(in the rows, 128 means zero)
The same turns and mirrors carry the whole set onto itself, and each row onto the other rows of its family. Which rows share a family with each named row? Give them in list order.
These 18 rows form 3 families of 6 rows each.
paf: [114 139 120 136 105 126 154 132 114 117 126]
lek: [134 148 153 135 105 136  86 129 116 125 121]
Kug: [135 155 120 165  91 127 119 109 111 135 102]
sofib: [124 127 115 144 125 171 119 118 121 107 101]
mag: [129 151 136 155 131 164 127 124  95 148 109]
radav: [130 149 152 125 128 157 124 143 115 131 100]
Sodu: [137 149 133 137  90 125 104 127 129 115  95]
Mudo: [134 139 122 132 121 161 110 145 121 108  88]
ber: [127 140 119 131 113 137 105 159 105 106 131]
dolib: [134 143 104 161 119 162 125 125 105 125  89]
zesad: [123 155 118 153 110 127 145 137  92 139 125]
zep: [134 149 131 166 107 143  92 112  98 137 128]
guses: [126 142  98 161 113 142 115 141  89 118 131]
vudi: [126 137 123 149  89 129 115 102 130 112 109]
Rolaz: [125 152 130 125 104 119 136 155 113 119 116]
kitu: [123 138 149 146 106 139 102 104 117 128 138]
Kima: [120 139 147 136 129 162 141 115 118 133 109]
vas: [114 128 114 141 119 145 120 137 103 106 147]

The rest of the family of lek: radav, Sodu, Mudo, ber, Rolaz
The rest of the family of vas: paf, sofib, vudi, kitu, Kima

The same turns and mirrors carry the whole set onto itself, and each row onto the other rows of its family. Which rows share a family with each named row? Give them in list order.
These 16 rows form 4 families of 4 rows each.
pakug: [ 91 128 117 116 101 106  97 121 112 139 165 101 122 130 164 121 145 153
 132]
sepif: [135 145 103  97 121 139 107 103 133 126 115 100 142  94 118 109 123 143
 143]
Deviz: [ 99 124 112 124 101 111 101 118 117 137 160 103 122 136 166 136 143 159
 122]
Nupa: [131 141 107 108 102 121  86 101 144 124 114 111 169  84 133 117 117 171
 135]
gek: [ 96 130 128 117  93 113  75 112 126 150 151 117 123 133 163 131 146 133
 140]
purak: [107 128 120 114  97 121  68 116 118 147 149 112 136 136 173 139 149 143
 145]
govif: [102 142 114 117  97 112  97 121 107 126 164 102 123 141 159 135 141 153
 132]
tibon: [133 129 102  93 116 139 106 107 140 130 119 117 154  88 120 116 126 156
 150]
tas: [ 97 135 107 120  98 111 104 116 113 137 152  97 127 139 170 140 138 158
 123]
Nub: [ 97 136 124 114  99 114  70 117 124 154 152 115 135 139 160 125 150 134
 138]
rurit: [135 137 104 109 105 117  91  97 125 122 107 113 163  92 133 112 106 165
 131]
Bopu: [135 139 103 100 115 137 113  94 135 132 120 109 144  91 114 112 122 149
 146]
zak: [128 133 103 115  98 120  90 102 139 126 112 111 164  78 127 112 119 166
 139]
posu: [128 143 102 112  99 126  94 106 128 119 113 118 153  77 122 118 109 160
 136]
zupop: [ 98 126 121 117 103 108  76 103 118 155 150 116 124 134 170 139 137 144
 139]
ligik: [133 137 113  84 111 134 107 105 132 133 116 104 152  96 120 101 122 152
 151]

The rest of the family of tibon: pakug, posu, zupop
The rest of the family of Deviz: gek, Bopu, zak
The rest of the family of rurit: purak, govif, ligik

The same turns and mirrors carry the whole set onto itself, and each row onto the other rows of its family. Which rows share a family with each named row? Give them in list order.
These 36 rows form 6 families of 6 rows each.
Zot: [135 125 151 150 131 145 114 142 112 102]
zes: [126 126  97 137 128 126 130 114 102 131]
rupu: [131 117  95 135 127 127 133 128 102 132]
mava: [127 124 145 145 127 151 114 139 102  98]
Forep: [131 115 120 131 149 143 138 140 115 150]
niva: [117 128 146 122 117 125 125 139 103 101]
movef: [140 118 143 136 142 129 122 116 138  93]
tus: [114 110 107 150 133 155 123 113 136 136]
mosu: [137 131 134 132 140 129 114 123 151  98]
kovo: [132 124 142 126 128 126 126 114 139  90]
deniv: [118 116 159 122 126 129 115 115 110 109]
Gasi: [108 109  95 140 122 145 114 125 133 133]
nosu: [132 105 113 128 149 145 129 138 125 150]
lisap: [118 109 103 144 120 150 119 113 129 139]
nuzor: [115 117 156 120 128 132 119 134 103 102]
leme: [109 119 151 116 115 123 129 123 117 109]
fuf: [119 128 138 125 124 131 113 112 145  95]
von: [116 103 111 130 150 142 131 131 136 148]
ribi: [133 124  98 138 134 125 138 141 111 137]
tipov: [120 112 109 131 143 138 137 130 151 139]
Zosuv: [129 132 100 139 137 131 126 154 111 137]
vimig: [122 105 111 125 139 142 134 147 133 147]
tadur: [127 135  97 134 122 120 122 135 106 130]
luv: [147 126 136 133 148 138 122 121 136  93]
nemi: [ 94 116 103 132 119 133 121 118 117 134]
lokas: [134 131 142 132 138 118 118 122 142  95]
goni: [122 126 147 149 134 138 108 147 119  95]
Zal: [134 128 146 144 136 148 107 144 129  97]
fata: [110 119 160 123 123 123 123 128 119 108]
Lipog: [109 120  99 144 118 141 114 118 121 139]
lib: [130 125  92 127 126 123 127 137 113 134]
Lefin: [127 112 117 128 145 138 142 149 136 143]
fano: [ 98 108 105 139 125 145 114 118 138 130]
lasa: [119 117 156 114 124 137 124 108 119 109]
nom: [129 121 145 135 148 146 115 152 133  99]
risu: [120 124 142 144 138 144 110 156 112 100]

The rest of the family of Lipog: kovo, nuzor, von, ribi, Zal
The rest of the family of lasa: zes, mava, Forep, tus, luv
The rest of the family of Zosuv: niva, fuf, tipov, nemi, nom
The rest of the family of goni: Gasi, vimig, lokas, fata, lib

The same turns and mirrors carry the whole set onto itself, and each row onto the other rows of its family. Which rows share a family with each named row? Give them in list order.
These 28 rows form 7 families of 4 rows each.
vizu: [138 174 121 132 135 147 107 153 135 113 102 120 132 163]
kezu: [140 167 129 157 150 161 108 152 169 133 104 119 141 139]
Liku: [151 134 136 118 137 116 138 156 154 143 123 134 127 139]
sedem: [121 161 117 130 125 134 101 138 157 118 132 140 157 148]
pufe: [153 150 114 121 127 180 121 152 146 125 117 134 126 121]
kan: [140 163 124 132 101 162 106 164 138 110 112 128 135 135]
vofi: [122 157 154 150 118 124 118 129 142 152 109 135 139 123]
Pedud: [135 170 101 144 116 155 115 137 154 104 117 133 151 130]
sufos: [126 159 143 157 153 135 138 140 178 144 104 139 127 137]
vori: [113 156 123 135 125 118 133 126 165 123 127 157 143 140]
vom: [140 141 130 106 135 159 105 154 149 137 131 140 132 139]
kede: [141 177 114 146 130 151 141 144 138 108  88 128 117 146]
reniv: [122 164 137 125 141 120 120 146 142 126 110 137 126 171]
Lipe: [120 150 145 129 106 122 146 147 152 127 114 160 117 135]
basa: [123 152 145 118 110 131 103 160 144 127 125 144 135 151]
Div: [131 135 138 111 136 140 138 142 156 144 127 158 118 133]
fatuv: [137 167 138 160 112 150 113 134 136 139 100 120 141 112]
Berem: [127 164 108 149 118 139 148 126 162 110 113 150 137 123]
mup: [125 167 131 139 135 123 154 137 145 121  94 145 112 153]
tef: [139 168 128 166 148 157 137 143 174 132  95 128 128 128]
dat: [127 159 143 148 156 140 110 148 174 145 113 130 139 149]
ravoz: [145 144 122 126 128 162 154 141 154 130 112 151 112 115]
Rabam: [160 140 123 133 131 130 159 152 154 133 109 132 118 121]
sevo: [171 148 114 132 129 149 135 161 147 125 110 115 129 124]
nabi: [137 162 125 144  98 152 147 151 146 110 100 144 117 120]
Zivez: [129 162 145 161 114 136 132 126 142 145  99 132 133 110]
vis: [161 140 126 118 135 135 114 165 147 135 124 117 138 140]
Zer: [129 162 147 149 118 138  99 135 137 147 110 122 148 125]

The rest of the family of Zivez: vofi, fatuv, Zer
The rest of the family of kan: Lipe, basa, nabi
The rest of the family of sufos: kezu, tef, dat
The rest of the family of reniv: vizu, kede, mup
The rest of the family of vom: pufe, Div, ravoz

The same turns and mirrors carry the whole set onto itself, and each row onto the other rows of its family. Which rows share a family with each named row? Give them in list order.
These 36 rows form 12 families of 3 rows each.
nal: [105 138 114 106 112 165 103 108 133]
ked: [125 108 119 104 131 174 133 134 130]
gikep: [120 108 121 121 147 163 135 143 133]
buko: [133 124 113 126 140 171 139 146 128]
bufop: [132 108 124 122 145 163 132 139 127]
Supen: [104 138 110 111 102 162 108 117 123]
piba: [ 94 140 110 111 109 164 117 114 140]
zeni: [123 111 126 130 133 172 141 129 128]
lum: [109 139  99 117 149 119 132 110 122]
gado: [124 118 129 116 140 171 143 125 145]
fabe: [129 106 125 123 131 159 140 138 125]
zomab: [125 149 115 111 146 119 130 118 131]
zize: [115 143 107 120 152 117 124 119 121]
revob: [102 144 109 106 111 157 118  97 122]
tinop: [113 148  91 115 148 129 139 131 133]
kep: [111 129 103 111 158 121 130 123 133]
zazim: [ 94 134  98 107 122 164 100 120 129]
suge: [118 132  99 133 160 128 126 118 125]
muna: [123 141 106 123 149 122 122 103 132]
ninu: [125 138  95 116 152 126 128 104 136]
Zon: [101 134  97 110 113 157  98 114 130]
Megon: [134 114 108 127 134 162 140 146 124]
Rikam: [128 110 116 133 130 169 146 127 124]
livi: [ 99 132 106 107 112 164 105 109 117]
Ves: [140 117 130 117 131 169 131 131 126]
Felu: [114 145  94 125 145 124 135 110 117]
lovab: [120 110 117 121 142 167 144 143 129]
Vud: [123 146 106 110 150 121 137 122 124]
vado: [ 92 138 113 102 114 168 115 116 130]
mimeg: [127 113 123 113 126 164 130 150 133]
bebuf: [117 141  95 122 113 165 105 106 135]
Bevot: [113 137 115 105 105 162 105 111 130]
sov: [ 96 142  98 123 108 158 113 111 119]
Dun: [123 145  95 124 144 120 131 113 123]
gatil: [105 154 110 115 119 157 105 103 121]
sazuf: [117 129 100 131 148 119 138 127 132]

The rest of the family of lovab: nal, Dun
The rest of the family of gatil: ked, sazuf
The rest of the family of Bevot: gikep, Felu
The rest of the family of zeni: Zon, Vud
The rest of the family of buko: piba, ninu
The rest of the family of revob: suge, mimeg
The rest of the family of Rikam: zomab, zazim

